Each row has a name. Each question is about the rows just above it.

[145 138 143 125 135 139  97 150 127 157 137 153 139 152 104 142 137 143
 145 176  94 110 117 173 159 169 145 104 144 154 161 164 147 173 148 141] -> k_659
[122 115 109 100 127 133  54 124  61 113  96 120 123 116  51  91 123 118
 129  95  47  70  65 106 116 107 119  67 126 102 112 105 104 100 109  99] -> k_937
[106 117  93 121 114 126 165 113 142 106 108  98 108  95 146  97 116 121
 115  63 154 140 139  78  99  75  99 140  97  91  89  82  89  79 110 112] -> k_710
Shift each entry of [148] by +1 times 1: : [149]
Does one of the named rows hold [145 138 143] side by side, in this order? : yes
Is [142 137 143] printed in one of the named rows, side by side and in this order? : yes
Does one of the named rows hold [108  98 108  95] side by side, in this order? : yes
Is [ 91 122 118] printed in one of the named rows, side by side and in this order? : no
Print row k_710. : [106 117  93 121 114 126 165 113 142 106 108  98 108  95 146  97 116 121
 115  63 154 140 139  78  99  75  99 140  97  91  89  82  89  79 110 112]
Give the next entry after [ 97 150]. : [127]

[185 188  71  70]  k_709
[188 185  66 188]  k_842
[186 183 130  70]  k_184
[187 183  78  70]  k_916
[185 188 116  70]  k_402
[118 130  99 149]  k_504
[187 187  67  64]  k_176
Move every entry of [187 187] by -1 step of 1. : [186 186]
The row with [185 188  71  70] is : k_709
Shift each entry of [118 130] by +1 times 1: : [119 131]
Move every entry of [188 185  66] by -1 step of 1. : [187 184  65]
Is [185 187 116] printed in one of the named rows, side by side and in this order? : no

[204 187  44 196 110 155  58 108 138  93] : k_101
[ 90 106 133 172  82 137 144 138 133 143] : k_850
[ 82  90 137 106 138 133 172 144 138 113] : k_468
[133 169 144 138 134 157  76 109 154  94] : k_521
Give the next entry after [133 172 144 138]. : [113]
Give the next entry after [ 82  90 137 106 138 133 172 144]. : [138]
The next entry after [138 133 172 144 138]: : [113]
Does one of the named rows hold [144 138 133] side by side, in this order? : yes
Print row k_468. : [ 82  90 137 106 138 133 172 144 138 113]
[144 138 133] with +1 step of 1 on every entry: : [145 139 134]
Print row k_101. : [204 187  44 196 110 155  58 108 138  93]

[118 165 118 151]  k_116
[106 119 126 135]  k_70
[175  71 204 124]  k_776
[ 73 131  93 120]  k_606
[132  78 143 120]  k_674
[130 175 139 166]  k_217
[105  88 129 145]  k_37
[154 133 109 136]  k_447
[157  62  77  72]  k_548
[ 69  84 175 181]  k_332
[175 172  50 112]  k_877
Give the next entry after [69 84]. : [175]
[129] with +1 step of 1 on every entry: : [130]
Shift each entry of [106 119 126] by +1 times 1: : [107 120 127]

[138 128 200 152 149 137 119 121 133 133 133  99 132  80 124 103 117 160
 105 118 141 152 176 116 127 131 167 191 103 154 141 146 147 157 114 104
 111 101 127 119 135 126 100 100  77 145 105 142 101 149] = k_584
[131 153 168 158 151 155 166 174 153 116 104 112 120 142 125 101  94 116
 108 104  99  91 112 111 118 158 138 125 113 137 141 160 159 120 106 119
 178 171 149 156 103 143 109 114  80 127  96 180 104  89] = k_397
[188 128 200 152 149 137 119 121 107 133 133  99 132  80 124 103  86 131
 105 118 140 152 176 172 127 131 123 191 103 154 141 146 147 157 114 104
 111 101 127 119 135 126 100 100  77 145 105 142 101 156] = k_491
[113 111  82 132  98 146 122 119 131 158 134 170 114 157 122 161 146 161
 103  98 106 124 114 111 104  96 100 111 115 112 141 105 112 115 142 108
 141 130 126 125 160  97 143 136  72 121 131 106 136  83] = k_823
[180 195 196 143 122 127 136 126 112 105  99 116 143 121 129  86  81 112
 123 127 119 116 140 162 136 162 131 122 138 157 141 171 164 120 100 137
 132 130 126 132  82 192 113 119  81 105  96 118 108 104] = k_858
[188 128 200 152 149 137 119 121 107 133 133  99 132  80 124 103 117 160
 105 118 140 152 176 172 127 131 123 191 103 154 141 146 147 157 114 104
 111 101 127 119 135 126 100 100  77 145 105 142 101 156] = k_125
[113 111  82 132 145 146 122 119 131 158 170 170 114 149 122 161 146 161
 103  98 106 124 114 111 104  96 100 111 115 112 141 105 112 115 142 108
 141 130 126 125 160  97 143 136  72 121 152 106 136  83] = k_393
[109 116 133 162 171 154 155 161 168 175 149 121 115 125 119 143 130 158
  96 102 104 100 109  94 107 112 139 140 101 120 141 123 141 134 116 103
 136 160 153 138 156 101 106 109  75 156 126 181  98  90] = k_960
Give the next entry after [120 141 123 141 134 116 103 136 160 153]. : [138]
Does one of the named rows hold [162 131] side by side, in this order? : yes
Move every entry of [100  77 145] by +1 step of 1. : [101  78 146]
Print row k_491. : [188 128 200 152 149 137 119 121 107 133 133  99 132  80 124 103  86 131
 105 118 140 152 176 172 127 131 123 191 103 154 141 146 147 157 114 104
 111 101 127 119 135 126 100 100  77 145 105 142 101 156]

[158 162  84 109  68  95] = k_979
[133 123 106 144 152 107] = k_567
[ 95  85 159  96 108 209] = k_955
[ 95  85 159  96 108 106] = k_881
Shift each entry of [ 85 159] by -1 times 1: : [ 84 158]
Does one of the named rows hold [ 84 108] side by side, in this order? : no

[ 96 156 168 179 197  48 151 191 197 101  75 184 198 146 172 113 202  94
 171 187 179  65  75] : k_768
[ 84 109 162 134 191 119 198  61 181 159 185  98 153 100 123 162 107 108
  72 189  98 190 146] : k_295
[172 114 181 195  65  58 206 124 126 141  85  64 154 122 198 164  96 196
  82 127 170 201  82] : k_991
[169 117  76 188  99 115 118 124  62 118 199 112 118 130 205  84 183  95
 144 154 103  53 143] : k_779
[170 202 169  49 190 169 112 131 124  69  79 191 133 147 106 172 175 150
 183  62 123 112 191] : k_818
[ 56 143 195 133 125 149 106 175 141 199  86  60 175 158  70  96 128 208
  53 159 175 158  58] : k_981
[ 82 173 174 190 174 135 106  54 117 186 198 165 108 149  53 107 206 165
 119  58  70 149  73] : k_605
[153 100 123 162 107 108  70 189 180 130 178 148 182  89 117 155 117  99
 165  51  94  81 116] : k_268
[162 148 140 170 187 132  55 145 178 130 190 155 107 158  95 139  48  79
  52 172 106 117 170] : k_526
[142  75 152 163 201 121 125 118 163 175  52 195 160 136  94 167 155 168
  96 191 196 166  60] : k_654
The next entry after [153 100 123 162 107 108  72 189]: : [98]
Print row k_295. : [ 84 109 162 134 191 119 198  61 181 159 185  98 153 100 123 162 107 108
  72 189  98 190 146]
Does one of the named rows hold [198 164  96 196  82] side by side, in this order? : yes
Print row k_768. : [ 96 156 168 179 197  48 151 191 197 101  75 184 198 146 172 113 202  94
 171 187 179  65  75]

[106 122 149 102  94 131 114 150 121 163  86 121 143 110 120 119 170 135
 136 102 139 102 114 160 167 110  85 157 144 144 143 136 150 116 136 121
  82 104 129 108  95  86 149  65 104 129] = k_21
[125 132 146 111 103 148  89 145 124 124  89 151 151  99 115 141 140 129
 138  96 143 110 136 148 157 106  80 128 138 154 145 112 143 126  92 140
  91 113 160  94  94 115 135  90 104 135] = k_840
[128 130 130 125 129 123 132 128 126 123 117 132 125 121 127 131 127 132
 132 130 135 134 138 122 130 119 122 133 122 130 126 122 133 126 127 136
 124 117 129 132 127 132 124 133 121 123] = k_107
[132 113 152 113  99 128 126 146 125 168  88 118 131 112 126 127 155 137
 130 108 136 108 121 135 154 120  80 158 134 125 147 124 146 105 139 126
  93  96 109 115  97  96 145  78 107 112] = k_161
[120 128 136 125 126 136 125 126 138 132 129 132 129 129 127 119 129 121
 129 127 126 123 130 134 130 124 129 132 123 129 124 121 138 129 131 128
 121 125 124 123 122 124 128 119 122 120] = k_638
[148 129 158 121 115 123 154 119 117 150 106 135 147 112 130 137 129 139
 146 107 129 130 134 119 142 109  91 138 124 129 140 104 131 120 126 139
 108 102 116 114 106 117 131 112 112 103] = k_24
[124 127 129 128 120 137 116 128 126 125 122 135 134 122 130 126 132 126
 129 126 128 118 138 133 131 124 118 127 128 132 137 126 133 128 126 126
 126 120 135 126 127 124 128 119 124 125] = k_753
[112 125 144 110 108 119 123 154 127 144 105 133 133 115 124 122 154 129
 131 108 131 120 114 147 151 121  98 135 142 131 138 126 143 117 129 126
 104 116 137 113 114 102 143  90 111 132] = k_733
[158] with +1 step of 1 on every entry: : [159]
Move every entry of [133] by -1 step of 1. : [132]
What is the next entry after [119 123 154]? : [127]

[149 194  67 151  91 156 114 153]  k_513
[ 87 140 137 157 191 155 114 105]  k_173
[ 96 179 134 166 151 193 167 155]  k_186
[166 142  67 140 124 101 184 190]  k_695
[137 162  94 134 119  86  80 103]  k_801
Print row k_173. : [ 87 140 137 157 191 155 114 105]
Print row k_801. : [137 162  94 134 119  86  80 103]
[191] with -1 step of 1 on every entry: : [190]
Print row k_695. : [166 142  67 140 124 101 184 190]
Is [ 67 151] printed in one of the named rows, side by side and in this order? : yes

[136  62 109 107 134 181 148  83  91 151 170 116 159 141  95 110 112 124
 156  74  74 122  99 160  99 131  80 138 146 109 133 114  75 154 120 127
  91 116 158 161 123 153 157 129 161  99 140 147 125 166 178  75 174 143] : k_883
[ 65  89 131 114 173 198 155  67 115  88 129 106 120 109  59 178 191 179
 193  95  72 115  99 161 124 110 104 165 120 175 167  62 109 140 125 101
  70 137 143 173 123 140 122 122  95 110 180 156 127 125 133 118 127 117] : k_943
[136  62 109 107 134 181 148  83  91 151 170 116 159 141  95 110 112 124
 156  74  74 122  99 160  99 131  80 122 146 109 133 111 145 141 123 127
 167 196 104 124  92  74 108 137 138 107  89 109 163 147  77 139 116 144] : k_233
[151 167 109 107 134 181 148  83  91 151 170 116 159 141  95 110 112 124
 156  74  74 122  99 160  99 131  80 138 146 109 133 111 145 154 123 127
 167 196 104 124  92  74 108 137 138 107  89 109 163 147  77 139 116 144] : k_377
[123] with -1 step of 1 on every entry: : [122]
[127 167] with +1 step of 1 on every entry: : [128 168]
Print row k_233. : [136  62 109 107 134 181 148  83  91 151 170 116 159 141  95 110 112 124
 156  74  74 122  99 160  99 131  80 122 146 109 133 111 145 141 123 127
 167 196 104 124  92  74 108 137 138 107  89 109 163 147  77 139 116 144]
Print row k_883. : [136  62 109 107 134 181 148  83  91 151 170 116 159 141  95 110 112 124
 156  74  74 122  99 160  99 131  80 138 146 109 133 114  75 154 120 127
  91 116 158 161 123 153 157 129 161  99 140 147 125 166 178  75 174 143]
What is the next entry after [ 91 116 158 161 123]? : [153]
Is [159 141] printed in one of the named rows, side by side and in this order? : yes
[136  62 109 107 134 181 148  83  91 151 170 116 159 141  95 110 112 124
 156  74  74 122  99 160  99 131  80 138 146 109 133 114  75 154 120 127
  91 116 158 161 123 153 157 129 161  99 140 147 125 166 178  75 174 143] is in which row? : k_883

[111 105 181  77 149  86 173 152 184 170 166 147 133  90  88  80 115  71
 135 127 122]  k_882
[211 156  85 184 108 159  84  96 106  63 115 103 150 124 157 131 134 156
 131  99 163]  k_531
[ 85 131 119 101 100 196 159 102 172 141  97 131 130  75 176 164 129  68
 118 176 161]  k_829
Print row k_882. : [111 105 181  77 149  86 173 152 184 170 166 147 133  90  88  80 115  71
 135 127 122]
Among the named rows, does one hold [ 84  96 106  63] next to each other, in this order? : yes

[138 138 118 127 123 132 139 113 129 127 133 130 134 132]  k_568
[188 138 206 134 156 158 105  77 211  91 134  94 126 158]  k_528
[127 117 129 138 138 113 134 151 122 154 137  70 187  72]  k_635
[164 137 171  80 128 106 101 136 148 142 137  80 138 106]  k_61
[109 140 142 134 134 121 115 145 133 137 122 119 120 121]  k_549
[100 141 155 124 137  82 130 212  82 164 116 188 115  82]  k_729
[139 123 132 127 118 129 138 138 113 134 151 122 154 119]  k_726
Give the next entry after [138 138 118 127 123 132 139 113 129]. : [127]
The next entry after [127 118 129 138 138 113 134 151 122 154]: : [119]
Print row k_61. : [164 137 171  80 128 106 101 136 148 142 137  80 138 106]
Print row k_729. : [100 141 155 124 137  82 130 212  82 164 116 188 115  82]

[124 151 117  52 132 162  69]  k_887
[151 137 141 107 185 135  64]  k_844
[107 141 125 137 141 115  97]  k_469
[ 99 131 119 127  86 122 109]  k_117
[109 140  98  83 155 150  45]  k_123
[137 139 133 137 119 123 139]  k_514
[138 158 135 124 195 125  75]  k_370
[116 123 135 119 111 131 116]  k_772
[139 129 113 135 135 131 137]  k_837
[150  95  99 140 138 156 142]  k_712
Print row k_887. : [124 151 117  52 132 162  69]
Print row k_370. : [138 158 135 124 195 125  75]
[107 141] with -1 step of 1 on every entry: : [106 140]
[123] with +1 step of 1 on every entry: : [124]
Does one of the named rows hold [135 135 113 129] side by side, in this order? : no

[54 49 94 88] = k_576
[122  89 105  99] = k_313
[ 74  85 102  96] = k_938
[119 124 103 100] = k_414
[ 67  73  99 101] = k_180
Print row k_938. : [ 74  85 102  96]
[54 49 94] with +1 step of 1 on every entry: : [55 50 95]
The next entry after [ 85 102]: : [96]
Shift each entry of [ 85 102] by -1 times 1: : [ 84 101]
Print row k_576. : [54 49 94 88]
Among the named rows, does one hold [122  89] next to each other, in this order? : yes

[110  58 147 153 137 106 154]  k_891
[143 150 112  97 157  99 166]  k_873
[110  58 147 153 137  66 112]  k_537
Shift each entry of [ 58 147 153] by -1 times 1: : [ 57 146 152]
[112  97 157  99] with -1 step of 1 on every entry: : [111  96 156  98]
Give the next entry after [153 137  66]. : [112]
Is [137 106] printed in one of the named rows, side by side and in this order? : yes
Move every entry of [147] by -1 step of 1. : [146]

